[[-36.6   3.8 -14.3 -33.6 -22.9  16.6   0.4  -7.7]
 [-64.3  -2.2 -45.5 -64.5  -6.0  79.4 -47.1  64.1]]
|
[[-36.6   3.8 -14.3 -33.6 -22.9  16.6   0.4  -7.7]]

[[-15.3 -13.7]
 [ -3.8  12.7]
 [ 39.4   0.0]
 [ 52.0  38.6]
 [ -8.1  64.4]
 [-11.5  11.3]
 [ -1.0  27.0]
 [-24.5  -1.7]
 [  0.7 -64.1]
 [  1.1   0.0]]
|
[[-15.3 -13.7]
 [ 39.4   0.0]
 [ -8.1  64.4]
 [ -1.0  27.0]
 [  0.7 -64.1]]

[[-29.4 -24.4  74.5 -27.1   7.4 -12.8  10.2  -2.2 -13.9  -7.7  37.9   7.2]
 [ -2.0 -35.7 -23.1 -20.6  14.9  -7.4  45.6 -48.1  19.7 -31.0 -74.1 -16.0]
 [ -2.3  29.2 -11.1  15.9   1.8  -3.3  20.8  47.8  26.4   3.3  25.8   7.7]
 [ 23.7  -3.5  28.9 -47.8 -21.9  30.6  -8.4  24.3 -53.0  27.2   7.5  32.9]
 [ 26.6  -5.0   3.9  31.5   2.7  -5.5 -33.3  -0.2   2.8 -56.1  38.5   5.2]
 [-16.6  -5.2 -11.4   6.1  -1.2 -10.6 -13.2 -70.1   2.1  29.0 -51.3 -36.0]
 [-23.3 -42.7  15.9  53.5  41.8  13.8 -31.9 -20.9 -25.1   0.1   0.8 -44.2]]
|
[[-29.4 -24.4  74.5 -27.1   7.4 -12.8  10.2  -2.2 -13.9  -7.7  37.9   7.2]
 [ -2.3  29.2 -11.1  15.9   1.8  -3.3  20.8  47.8  26.4   3.3  25.8   7.7]
 [ 26.6  -5.0   3.9  31.5   2.7  -5.5 -33.3  -0.2   2.8 -56.1  38.5   5.2]
 [-23.3 -42.7  15.9  53.5  41.8  13.8 -31.9 -20.9 -25.1   0.1   0.8 -44.2]]

[[ -3.5  -0.4   2.0   1.4]
 [  9.4  33.4 -10.8  25.0]
 [ 13.2  72.8 -19.4  58.2]
 [ 10.6  36.7 -12.0  27.3]
 [ -4.2  -0.8   2.4   1.3]
 [ 14.7  39.1 -14.7  27.4]
 [  6.9  12.1  -5.9   7.3]
 [  9.3   8.6  -6.5   3.1]]
|
[[ -3.5  -0.4   2.0   1.4]
 [ 13.2  72.8 -19.4  58.2]
 [ -4.2  -0.8   2.4   1.3]
 [  6.9  12.1  -5.9   7.3]]

[[ -1.1  -3.3  -4.4  36.5]
 [  5.3  -5.1 -42.8 -23.8]
 [  6.3  -9.2 -60.0  -5.2]
 [  2.4  -4.7 -26.4   7.1]
 [ -2.7   0.1  14.2  29.8]
 [  6.3  -9.0 -59.6  -7.4]
 [  0.4  -4.8 -16.7  29.9]
 [  5.4  -8.6 -53.5   0.9]
 [  6.7  -9.2 -62.0  -9.5]]
|
[[ -1.1  -3.3  -4.4  36.5]
 [  6.3  -9.2 -60.0  -5.2]
 [ -2.7   0.1  14.2  29.8]
 [  0.4  -4.8 -16.7  29.9]
 [  6.7  -9.2 -62.0  -9.5]]

[[-22.7  17.4 -22.6 -23.4  -4.6  42.6]
 [ 11.2   5.0  21.9  -5.2  12.9  -1.7]
 [-38.1  34.0 -39.2 -43.8  -2.8  69.3]
 [ 37.8  -3.6  67.9   7.8  28.3 -35.3]
 [ -8.6  11.2  -2.2 -13.6   1.4  23.2]
 [  6.2  14.1  22.3 -13.7  15.7  10.0]
 [ 22.6  21.5  60.6 -23.4  35.6   1.6]]
|
[[-22.7  17.4 -22.6 -23.4  -4.6  42.6]
 [-38.1  34.0 -39.2 -43.8  -2.8  69.3]
 [ -8.6  11.2  -2.2 -13.6   1.4  23.2]
 [ 22.6  21.5  60.6 -23.4  35.6   1.6]]

[[ 15.3   2.7  -7.9   6.9  -7.3  -3.3   7.2]
 [ 19.6  14.2 -41.6 -11.1 -79.5  44.8 -28.9]
 [ 11.9 -22.4  -9.4   5.7  -8.1  40.1  10.6]
 [ -1.2 -29.7  -8.2  -0.3   9.2  47.6   6.9]
 [  8.6 -30.5   0.3 -19.1 -14.0  42.5  -9.0]
 [ 13.4 -39.9   5.8 -16.0   9.2  21.1  11.5]
 [ 12.9  21.5 -32.7   0.1 -65.9  40.6 -47.0]
 [ -2.9 -46.9 -13.1   9.5  10.9  77.3  12.0]
 [ 45.3  19.6 -42.0 -10.9 -81.8  13.0 -32.8]
 [ 37.4 -60.1 -17.4   1.5  16.8  37.4  55.0]
 [ -4.2  21.1 -13.4   4.7 -33.4  26.9 -48.0]
 [  7.4 -29.2 -13.8   0.8 -12.1  42.9   0.8]]
|
[[ 15.3   2.7  -7.9   6.9  -7.3  -3.3   7.2]
 [ 11.9 -22.4  -9.4   5.7  -8.1  40.1  10.6]
 [  8.6 -30.5   0.3 -19.1 -14.0  42.5  -9.0]
 [ 12.9  21.5 -32.7   0.1 -65.9  40.6 -47.0]
 [ 45.3  19.6 -42.0 -10.9 -81.8  13.0 -32.8]
 [ -4.2  21.1 -13.4   4.7 -33.4  26.9 -48.0]]

[[ -2.1   9.5  -4.3 -37.2   7.3   6.4  -0.7 -26.3]
 [  2.5   7.0  -6.9  24.8   1.5 -11.6  -2.3 -18.9]
 [ -1.1   3.0  -3.6  82.7   3.5   4.6   2.4  11.4]
 [  0.9   3.5  -2.6   4.2   0.8   8.3   9.9   8.2]
 [  0.8   6.6  -4.2 -15.7   0.5  52.0   3.3  25.5]
 [  0.3   0.5   2.9  56.7  -4.0 -28.0  -3.5   8.5]
 [  0.3   2.3  -1.9  -6.0  -2.2  51.4   2.4  40.6]
 [ -2.0   7.8  -7.2 -20.5   5.3 -50.5   4.7 -14.3]]
|
[[ -2.1   9.5  -4.3 -37.2   7.3   6.4  -0.7 -26.3]
 [ -1.1   3.0  -3.6  82.7   3.5   4.6   2.4  11.4]
 [  0.8   6.6  -4.2 -15.7   0.5  52.0   3.3  25.5]
 [  0.3   2.3  -1.9  -6.0  -2.2  51.4   2.4  40.6]]

[[ -3.0 -70.8 -81.6 -27.8 -77.5 -55.5  10.3]
 [-34.9 -65.1  39.8 -17.4  81.0   1.4 -40.9]
 [  7.7  40.4  80.9  36.1 -13.3  -6.0  15.9]
 [ 21.2 -35.1  63.7 -68.7 -41.5  49.0  56.9]
 [ 32.7  46.6 -60.5  69.5  40.1 -32.3  75.4]
 [ 17.3  47.7  68.3 -62.3 -66.9  33.1 -47.9]
 [  4.7 -27.6  -8.7  64.9 -45.0  31.1 -47.6]
 [ 78.9  70.5  80.4 -61.7 -24.8  82.5  22.7]]
|
[[ -3.0 -70.8 -81.6 -27.8 -77.5 -55.5  10.3]
 [  7.7  40.4  80.9  36.1 -13.3  -6.0  15.9]
 [ 32.7  46.6 -60.5  69.5  40.1 -32.3  75.4]
 [  4.7 -27.6  -8.7  64.9 -45.0  31.1 -47.6]]
---
[[56.6 50.0 53.8 73.7 45.8]
 [52.7 56.3 60.4 48.6 46.1]
 [47.9 49.2 62.4 48.2 51.9]
 [45.3 54.4 60.1 51.9 56.1]]
|
[[52.7 56.3 60.4]
 [47.9 49.2 62.4]]

[[-11.6  29.4 -53.6]
 [ -0.1 -27.3  12.3]
 [ 16.1 -62.1  48.5]]
|
[[ -0.1 -27.3  12.3]
 [ 16.1 -62.1  48.5]]

[[ 16.4  -2.0 -15.4 -37.1]
 [ 70.7   8.0  56.5 -55.4]
 [  3.6  81.2  79.5 -16.0]]
|
[[70.7  8.0 56.5]
 [ 3.6 81.2 79.5]]

[[  0.2  -6.3  43.4]
 [  7.5  18.3 -75.8]
 [ 12.7 -15.2   7.4]]
|
[[  7.5  18.3 -75.8]
 [ 12.7 -15.2   7.4]]

[[-56.7 -67.2  10.6]
 [ 73.3  61.6   9.1]
 [ 64.4 -42.4 -57.6]
 [ 67.5  22.2 -30.6]
 [-10.3 -20.6  76.3]]
|
[[ 73.3  61.6   9.1]
 [ 64.4 -42.4 -57.6]]

[[  0.9  67.6  -2.9]
 [ -4.1  51.9 -27.3]
 [ -5.1   9.8  11.7]
 [ -4.1  58.9   5.6]
 [ -5.1  46.6 -28.5]]
|
[[ -4.1  51.9 -27.3]
 [ -5.1   9.8  11.7]]
